The rows of A fall into 3 groups, and each row is roughly a mix of its group's hidden directions.
A:
[[+2.91,+0.82,-1.49,-4.27,-0.55,-0.79,-0.70,+0.79,-0.76,+0.62],
[-3.05,+2.11,-2.48,+0.61,+0.84,+2.68,-1.86,-0.18,-0.93,-0.21],
[+2.60,-0.16,-2.25,+1.86,+0.96,-0.67,-2.61,+0.47,+2.53,-1.58],
[+1.24,+2.01,-1.90,-1.65,+2.31,+1.66,-0.43,-0.13,-1.03,+3.36],
[+2.21,+1.50,-1.41,-3.38,-2.02,+1.91,-0.07,+0.26,-0.33,+2.03],
[-1.31,+0.06,+2.20,+1.39,+4.29,-0.11,-1.54,+1.40,-0.89,+0.76],
[+2.24,-1.71,-2.92,-1.00,-2.96,-0.34,+0.88,+1.01,+2.04,+0.49],
[+1.65,+0.98,-2.35,-1.53,+3.89,-1.14,-0.92,+0.32,-1.20,+1.47],
[+3.49,-0.22,+2.16,-1.01,+0.82,-0.76,+2.51,+0.80,+0.39,+2.51],
[+1.98,+0.65,-1.92,-0.85,-1.53,+2.15,-0.07,+3.93,+1.08,+0.48],
[+2.26,-0.69,-2.68,-0.13,-2.49,-0.34,-0.80,-2.95,+2.02,-0.06],
[+0.44,-1.20,-2.79,+2.78,-0.22,-0.69,+2.70,-2.50,+1.15,-0.06],
[+1.11,-1.27,+2.98,-0.47,-0.42,-0.83,+2.89,-3.05,-0.24,+1.45],
[+0.11,-1.88,-2.94,+1.36,-1.54,-0.46,-0.31,+2.14,+2.49,-2.25],
[-1.93,+1.05,-0.92,+2.46,+2.84,-1.09,-1.24,-0.94,+0.36,-3.01],
[+2.37,-2.89,+1.91,-0.86,+1.58,+0.44,+1.92,-1.05,-2.26,-1.27],
[+3.14,-0.09,+0.18,+0.48,-3.19,+0.55,+0.41,-3.13,+1.25,+0.69],
[-0.30,+0.42,-0.40,+0.41,+2.64,-1.39,-4.41,-1.10,+0.02,-1.54],
[-2.28,+1.13,+1.03,+0.12,-0.81,-0.47,+3.24,-2.23,-0.49,+2.91],
[-2.30,+0.41,-0.91,-0.65,+1.96,-1.11,-0.38,-3.80,-2.34,+0.84],
[+2.45,-3.90,-1.83,-0.61,+0.24,-1.30,-0.50,-1.11,+0.62,-2.01],
[+1.48,-1.05,+3.87,+0.96,+1.52,-2.10,+2.05,-1.44,+0.60,-0.25],
[+2.96,-0.19,+0.71,+0.58,+3.91,+1.47,-1.22,-0.29,+1.98,+0.13],
[+2.85,+0.31,-0.97,-2.51,-2.24,+0.89,+0.99,-0.47,-0.80,-3.07],
[-3.24,+2.88,+1.67,+1.07,-0.10,-0.52,+0.79,-2.82,-0.98,+0.20],
[+1.59,+1.64,-1.29,-0.56,+3.23,-0.53,+0.32,+1.12,+1.02,+3.50],
[+2.25,-2.02,+1.69,-2.10,-1.23,+1.52,+1.37,+2.57,-1.43,-1.34],
[-1.74,+2.06,+0.44,-1.15,+1.88,+1.84,-2.28,+0.44,-3.27,+0.89],
[+3.65,-1.50,+1.56,+2.26,+0.24,+0.87,+1.77,+0.69,+2.23,-0.23],
[-1.97,+0.61,+1.23,-3.49,-1.86,-0.58,+1.52,-1.05,-2.48,+1.12],
[-2.16,-2.39,+1.36,+1.32,-1.56,+0.93,-1.68,-0.36,-0.75,-3.44],
[+1.57,-2.03,-0.35,+1.73,+0.55,-0.53,+0.17,-2.39,+3.57,-1.93],
[+1.72,+2.10,-1.68,-0.96,+2.46,-0.92,+0.65,-0.64,+0.24,+3.70],
[-2.05,+1.39,-0.86,-0.08,+0.34,-3.58,+2.46,+1.29,+1.38,+1.76],
[-0.18,-4.30,-1.21,+1.50,+0.38,-0.53,+0.49,-0.52,+0.71,-2.99],
[+1.21,-0.04,-2.36,-2.50,-2.03,+1.70,-0.53,-1.41,-1.59,-2.74],
[+0.15,-0.87,+1.10,+1.65,-2.79,-3.05,+1.50,-1.29,+2.40,-1.05],
[-0.46,+2.51,-1.07,+0.03,+2.78,+1.43,-2.37,+1.80,-0.09,+2.51],
[+0.26,+3.73,+2.36,-1.10,+0.87,+1.00,-0.15,-0.45,-0.86,+3.03],
[+1.58,+1.01,-3.07,-1.84,-1.37,+2.15,+0.82,+0.11,+0.40,+2.98],
[-4.27,+2.46,+0.48,+1.69,-1.03,-0.94,+0.02,-1.05,-0.67,-1.31],
[+3.00,+1.48,-2.79,-2.21,+0.23,+0.37,+0.22,-1.45,+0.23,+2.51],
[-3.06,+0.07,-0.78,-0.79,+1.22,-1.06,+1.38,+4.15,-0.13,-0.51],
[+2.94,+0.46,-1.30,+0.41,-0.81,+0.29,-0.93,+0.73,+4.44,+0.13],
[+2.87,-1.64,+0.44,+0.79,+4.02,-1.00,-0.08,+1.53,-0.32,-1.08],
[+2.31,-2.15,+1.72,+1.75,+3.36,+1.50,-0.10,+1.19,-0.53,-1.17],
[+1.00,-1.80,-2.41,-0.43,-2.86,-1.01,-0.01,-0.52,+2.13,-2.89],
[-0.98,-1.44,+0.52,+0.67,-4.23,-0.65,+1.50,-1.88,+2.11,-0.51],
[+0.69,+2.57,+3.64,+0.84,+2.39,+0.37,-1.50,-0.94,+1.52,+0.44],
[+0.90,-1.24,-0.26,+0.61,+0.04,-3.10,-0.57,-3.92,+0.77,-1.97],
[+0.01,+1.44,-3.48,-2.16,+0.61,+2.34,-0.79,-0.01,-1.96,+1.86],
[-0.82,+0.59,+0.80,+1.80,-3.23,-1.21,+1.39,-1.08,+3.50,-0.66],
[+2.05,+0.57,-3.13,+1.15,+2.07,-0.43,-0.70,+2.16,+2.45,-1.13],
[+1.68,+1.26,-0.44,-0.35,+3.87,+1.69,-2.49,+0.41,-0.67,+1.79],
[-1.09,+2.64,-1.09,-2.66,-0.81,+1.99,-0.42,+1.12,-1.12,+2.97],
[+2.17,-1.65,+1.53,-2.95,-2.16,+1.87,+1.52,+0.34,-1.73,-0.69],
[+0.72,+2.67,+0.25,-0.82,+3.29,-0.68,+1.11,+0.92,-0.67,+3.22],
[-0.41,+2.93,+2.25,+1.40,+2.05,+0.75,+2.05,-1.88,+0.75,+1.94],
[-3.33,+2.33,+1.09,-1.72,-2.76,+0.74,-0.30,+0.85,-0.45,+1.65],
[-2.14,+3.24,+1.41,+1.33,+2.77,+0.73,-1.43,+1.52,-1.10,-0.13],
[-2.50,+0.65,+0.39,-0.53,+2.90,-2.07,-0.93,-2.66,-2.11,+0.60],
[-1.80,+0.06,-1.72,+2.69,+1.32,-0.20,-1.69,+0.35,+1.81,-3.33],
[+1.89,+0.49,-4.05,-0.03,+2.69,-1.57,-1.59,+0.00,+0.37,-0.05],
[+2.78,+0.12,+1.54,+0.22,-0.36,-2.29,+2.67,+1.88,+2.35,-0.93],
[-0.89,+0.19,+3.92,-0.18,-1.55,+2.21,+1.25,+2.61,-0.13,+0.80],
[+0.30,-0.76,-4.04,-2.00,-2.03,+1.23,+0.40,+1.40,-1.53,-1.20],
[+0.96,+2.86,+0.89,+0.35,+2.06,+2.94,-1.80,+0.39,+1.84,+1.71],
[+0.30,+3.68,-1.07,-0.80,+2.62,+1.10,-2.55,-1.14,-0.60,+0.94],
[+3.06,+0.40,-1.17,-0.43,-2.20,-0.78,+2.31,+0.13,+2.87,+1.56],
[+3.45,+1.11,-3.30,-1.37,+0.26,+1.23,-0.06,+1.05,+0.68,+1.87],
[+0.18,+1.11,-2.39,-0.54,+2.50,-0.99,-2.88,+2.08,-1.54,-1.75],
[+3.11,-2.30,-0.05,+1.11,+0.83,-1.20,+1.91,-0.72,+3.11,-0.63],
[-0.73,-0.98,-1.36,-0.41,-0.83,+4.61,-1.84,+0.12,-1.26,+1.47],
[+3.64,-0.44,-0.33,-0.09,+1.85,+0.26,+0.58,+2.78,+2.61,+0.82],
[-1.49,-1.43,+1.62,+0.99,-0.72,-2.31,-1.54,+1.47,+0.66,-3.72],
[-1.56,+2.57,-1.94,-1.65,-2.94,-1.06,-2.28,+0.87,-1.17,-0.09],
[+2.59,-1.33,-3.11,-1.24,-2.31,+1.14,-0.09,+0.34,+2.10,-1.31],
[-2.35,+2.78,+0.71,+1.51,+0.68,+1.89,-3.05,-0.60,+1.45,-0.85],
[-0.28,-1.90,-3.25,+1.40,-0.58,-2.42,+1.59,+0.43,+0.83,-2.61],
[-0.47,-0.63,+0.52,+0.36,+3.14,+3.06,-2.97,+0.69,-1.72,+0.35],
[+3.16,+1.12,-1.14,+1.10,-0.56,-0.65,-0.95,+1.80,+3.71,+0.44],
[-0.32,+1.68,+1.27,-1.94,-1.97,-3.70,-0.14,-2.01,+1.40,+0.82],
[+1.70,+2.04,+1.53,-0.73,+2.63,-0.79,+2.24,+2.53,+0.04,+1.91],
[+0.56,-1.06,-4.92,-0.79,+0.81,+0.91,-1.50,+1.09,-0.69,-0.97],
[+1.74,+0.07,-2.09,+1.08,-0.82,+0.58,-3.74,-0.44,+2.19,-2.00],
[+1.45,-0.53,-2.45,-0.90,-0.95,+3.59,-0.18,+1.63,+0.98,+2.44],
[+1.13,+2.56,-2.32,-1.74,+0.74,+0.11,+0.30,-2.11,-0.82,+3.25],
[+1.52,+3.03,-0.81,-2.43,+1.37,-2.01,+2.66,+0.63,-0.65,+0.80],
[+1.46,+1.86,-0.86,-0.92,-2.00,+1.89,-0.56,+2.72,+2.03,+2.45],
[-2.12,-1.32,+1.27,+1.05,+1.09,-2.42,+2.44,-0.35,-2.91,-1.44],
[+1.29,+0.87,-4.55,-1.33,-2.38,+0.97,+0.23,+0.28,+0.64,+0.75],
[-0.57,-1.09,-3.39,-1.10,-1.54,+2.86,-1.30,+2.30,-0.70,+0.54],
[+2.39,-0.58,-3.60,-1.67,-1.41,+1.60,+0.35,+1.31,+1.99,+0.66],
[+1.85,-0.52,+1.64,-0.65,-2.84,-0.43,+2.20,+0.83,+0.28,-3.45],
[-4.31,+0.83,+2.01,+1.83,+0.10,-2.22,+0.00,-0.90,+0.45,+0.04],
[-3.77,-0.25,-1.63,+2.06,+1.87,+1.61,-1.11,+0.84,-1.68,-0.73],
[-2.54,-2.82,-1.42,-0.35,-2.60,+1.04,-1.68,+0.35,-1.23,-1.94],
[-0.41,+0.25,+3.09,+2.00,+1.67,-1.65,-1.49,-3.03,-1.16,-0.73],
[+1.00,-0.32,-2.77,-2.01,-3.11,+3.11,+0.10,-0.29,-0.48,-0.07],
[+0.60,+1.39,-2.14,-0.43,-2.34,-1.20,+1.05,-3.05,+0.98,+2.68],
[+2.04,+1.59,-1.79,-3.11,+2.22,+1.56,-0.27,+0.95,-1.99,-0.84],
[-2.79,+3.51,+1.90,+1.96,-1.28,-0.86,+0.69,-0.65,+1.30,+0.05],
[-3.04,-0.90,+1.76,+0.59,+0.11,-0.93,-0.92,-0.35,-1.99,-3.64]]

Here is one row of each group, with its name. Which group are the others in?
[-2.60,+0.46,+3.04,+0.47,-1.00,-2.06,+2.06,+0.50,-1.52,-2.03]	C
[+0.21,+0.56,+1.93,+0.84,+4.41,-1.68,+0.74,+0.30,-2.13,-0.58]	W
[+0.86,+0.27,+0.23,-2.47,+1.29,-1.89,+3.36,-0.55,-1.80,+2.36]	K

[-1.28,-4.15,+0.61,+0.16,-1.74,-0.41,-0.02,-2.15,-0.59,-2.27]	W
[+1.95,-2.56,+0.00,-2.84,+0.92,-0.33,-0.93,+1.17,-3.29,+0.43]	W
[-1.25,+0.34,+4.32,+2.42,+1.86,-1.39,+0.30,+0.15,-0.54,+0.76]	C
[+1.73,+0.55,-2.16,-2.32,-2.39,+0.36,+0.80,-2.69,+0.44,+2.31]	W
[-1.94,-1.91,+1.93,-0.32,-2.09,+0.23,+3.11,-0.95,-2.24,+1.15]	W
[-0.94,+0.75,+2.93,+1.36,+1.61,-2.11,+3.38,-0.15,-1.43,+0.35]	W
[+0.35,+0.60,+2.78,-0.66,+3.05,-2.75,+1.02,-1.52,-0.59,+1.83]	K
[-0.61,+0.74,-0.03,+0.16,+2.95,+0.61,-4.20,+1.95,-0.68,-0.80]	K
[+2.95,-1.07,-3.01,-1.46,+1.92,+2.22,-1.12,-0.76,+0.47,+0.98]	W
